Each row has a name. After each piece below comes the name of the row it's from, unless a question asks for something else. Each question is about the rows just above it. Places in a row count from 0.

[107 119  99 181 108 119 154 141 105 126 114  79 174 109 104  81 141 121
  87] : <31>
[108 119 153 141 105 106 137 110 134 124  93 129 149 121 129 114 149 104
 112] : <18>
[166 125 160 122 129 113 136 114 175 111  95 112 186 101  70 105 137 139
 132] : <77>
[149  81 118 188  89  87 151 117 145 164  94 146 178 112  88 174 161  63
 146] : <169>
[138  86 112 146 106 132 132 145 109 205 116 139 130 114  99 156 139 135
 138] : <143>
[120 138 121 249  98 100 169 108 122 112 107 120 166 120 126 124 135  91
 134] : <120>
[160 105 115 123 121  72 140 106 166 107 167 142 129 137 116 159 107  69
 152] : <20>
[170  77 133  74 126  96 121  93 137 129 134 149 129 110 124 148 114  92
 109] : <106>
[116 124 115 223 111 105 166 114 128 101 117 116 171 121 118 114 138  93
  97] : <132>
[116 124 115 223 111 105 166 114 128 101 117 116 171 121 118 114 138  93
 116] : <104>
[116 161 156 182 168 115 158 143 176  62 137  71 155  78 117  84 141 142
 110] : <6>
find: [121  93 137 129 134 149 129 110 124] | <106>
find: [108 119 154 141 105] | <31>
Where does [107 119  99 181 108 119 154 141 105 126 114  80 174 109 104  81 141 121
  87] differ from <31>, and what was there? | 11, [79]

[113 113 109 140 102 130 175 132 133 184 111 105 102 102 195 121 122 166
 130  91 129 199 132 124 106 103 107 112 104 159 116 128 105 118 132 163
 109 141 127 161  72 109 139 135 115 151 136 203 102 157] : <120>
[113 113 109 140 102 130 175 132 133 184 111 105 102 102 195 121 122 166
 130  91 129 199 132 124 106 103 107 112 104 159 116 128 105 118 132 163
 230 118 114  90 114 129 152 152 122 126 211 190 116 113] : <6>
[113 113 109 140 102 130 175 132 133 184 111 105 102 102 195 121 122 166
 130  91 129 199 132 124 106 103 107 112 104 159 116 128 105 118 132 163
 230 118 114  90 114 129 152 152 117 112  98 101 175 141] : <169>
[110 171 120 164 121 126 135 165 146 117 160 105 151 148 118 122 123 165
 167 105 136 107 123 165 159 117 155 147 129 142 133 102 120 115 134 111
  93 181 156 143 107 108 151 115 116 168 125 129 120 151] : <20>
[126 117 159 106 176 123 101 109 118  99 129 132 161 164  95 140 137  91
 105 174 120  91 109 111 137 147 157 117 168 108 128 128 175 141 113 117
  83 115 147 159 124 130 106 118 144 130 156 132 115 110] : <31>
find: [152 117 112] | <169>
Where does [113 113 109 140 102 130 175 132 133 184 111 105 102 102 195 121 122 166
 130  91 129 199 132 124 106 103 107 112 104 159 116 128 105 118 132 163
 230 118 114  90 113 129 152 152 122 126 211 190 116 113] differ from <6>, and what was there? | 40, [114]

[122  75  80 185 154  62 109  34]  <18>
[188 193 146  97  76 156 123   7]  <132>
[175 202 166  37  90 187 147  94]  <104>
[135  36  83  52 156 118 151  78]  <169>
[129 179 176  45 104 188 151 194]  <6>
[182 219 162  94  85 151 112  39]  <143>
[127  70 113   6 148 161 172  96]  <22>
[ 24  79 135 169 154  98 120 217]  <31>
[ 93 217 183 196  81 123 103 170]  <77>
[154  27  54  38 180 106 147  53]  <20>
find: [135  36  83  52 156 118 151] | <169>
Count the entries of [129 179 176  45 104]: | 5

[145 108  91 138 134 128]  <22>
[101 131  65 241 154 155]  <77>
[135 127 142 102 122 121]  <143>
[129 133 100 202 128 147]  <169>
[145 134 108  91 138 152]  <120>
[202 125 147 173 147  98]  <106>
[129 138 100 202 128 147]  <132>
[110 126 127 179 145 118]  <20>
[137 121 187  68  86  94]  <18>
[177 139 108   6  83 168]  <104>
[106 121 153 173 147  98]  <6>
[121 153 173 147  98] begins in row and place | <6>, 1
[129 138 100 202 128 147] is in which row? | <132>
Number of entries in [101 131  65 241]: | 4
Count the entries of [202 125 147 173]: | 4
Number of entries in [145 134 108  91 138]: | 5
The row with [145 134 108  91 138] is | <120>

[131 152 130 119 125 116 149 117 113 130 151 109 122 138 107 126 157 124
 129 136 117 145  65 190  28 221  82 155] = <31>
[ 96 132 110 145 112 181  99 152  76 174  91 168  76 185  59 197  63 176
  96 157 105 127 140  75 165  82 164 100] = <106>
[128 156 103 157 125 156  91 183  97 154  85 134 122 125 128 162 110 143
 129 114 117 122 147 103 122 128 113 135] = <132>
[181  88 176  81 163 106 141 122 144 122 162 104 168  92 135 119 130 111
 148 104 117 163  73 161  79 128 139 145] = <120>
[ 96 171  84 183  66 126 116 132 107 142  91 163  95 158  94 147 103 150
 109 130 111 149 103 146 131 152 133 105] = <18>
[149 117 136 100 163 116 154 112 144 114 118 119 155  98 155 126 123 117
 161  88 198 100 154  96 173 105 133 155] = <104>
[139 141  77 157  79 161 128 102 160 110 145  94 168  98 162  77 177  58
 200  77 157 131 154 103 114 152  87 169] = <20>
Changed <120>: [181  88 176  81 163 106 141 122 144 122 162 104 169  92 135 119 130 111
 148 104 117 163  73 161  79 128 139 145]. Place and old value: | 12, [168]
Changed <120>: [181  88 176  81 163 106 141 122 144 122 162 104 168  92 135 119 130 111
 148 104 117 163  73 161  78 128 139 145]. Place and old value: | 24, [79]
Where does [131 154] start? Give its row and place. | <20>, 21

[133 100 137 117 123 144 161 143 152 123  70 139 105] -> <31>
[201 180 121 224  65  38 132 125 112  68  69 173 197] -> <169>
[117 133 137 100 123 144 161 143 152 123  70 139 126] -> <18>
Count the entries of [117 133 137 100 123 144 161 143]: | 8
Row and place where [117 133 137 100 123 144 161 143] starts: | <18>, 0
Where does [133 100 137 117] start? Give its row and place. | <31>, 0

